[[-7.57  3.23  3.11 -0.85 -2.29]
 [ 2.94 -0.29 -0.86 -1.93  0.74]
 [ 0.04 -1.64 -0.26  0.44  2.68]]
|
[[ 3.23  3.11]
 [-0.29 -0.86]]

[[-2.07 -4.98  0.48 -3.95  0.83]
 [-0.55  4.96  2.53  2.89  2.29]
 [ 4.05  2.69 -5.59  1.69 -4.48]
 [-4.24  4.27  5.72  2.26  3.65]]
|
[[-4.98  0.48]
 [ 4.96  2.53]]

[[ 4.96 -0.10 -1.87  6.47]
 [ 7.48  1.02  0.06  4.25]
 [ 4.73 -1.64 -1.47  6.69]
 [ 6.67  1.22 -0.40  4.84]]
|
[[-0.10 -1.87]
 [ 1.02  0.06]]

[[ 3.33 -1.76 -2.50  1.18 -1.52]
 [ 1.09 -0.86  1.96 -2.34  1.05]
 [ 7.36 -4.53 -3.23  0.39 -1.87]
 [ 1.44 -0.89 -1.24  0.48 -0.72]
 [ 5.38 -3.23 -1.17 -0.87 -0.81]]
|
[[-1.76 -2.50]
 [-0.86  1.96]]

[[-6.25  1.87 -4.90]
 [-2.09  2.28  3.85]]
|
[[ 1.87 -4.90]
 [ 2.28  3.85]]

[[-0.30  3.56  3.99  1.23]
 [-2.38  1.66  5.83 -2.50]]
|
[[3.56 3.99]
 [1.66 5.83]]

[[-2.29 -2.31  1.00 -0.16  1.14]
 [ 4.86  0.61  1.16 -3.84 -5.52]
 [-1.91 -0.92 -5.51  0.78  1.38]
 [ 0.16  2.11 -7.87  2.42  1.62]
 [ 1.63 -0.83  1.79 -1.85 -3.24]]
|
[[-2.31  1.00]
 [ 0.61  1.16]]

[[ 3.15  2.09 -1.80 -5.78 -2.65]
 [-1.68 -1.80  5.34  2.37  1.13]]
|
[[ 2.09 -1.80]
 [-1.80  5.34]]
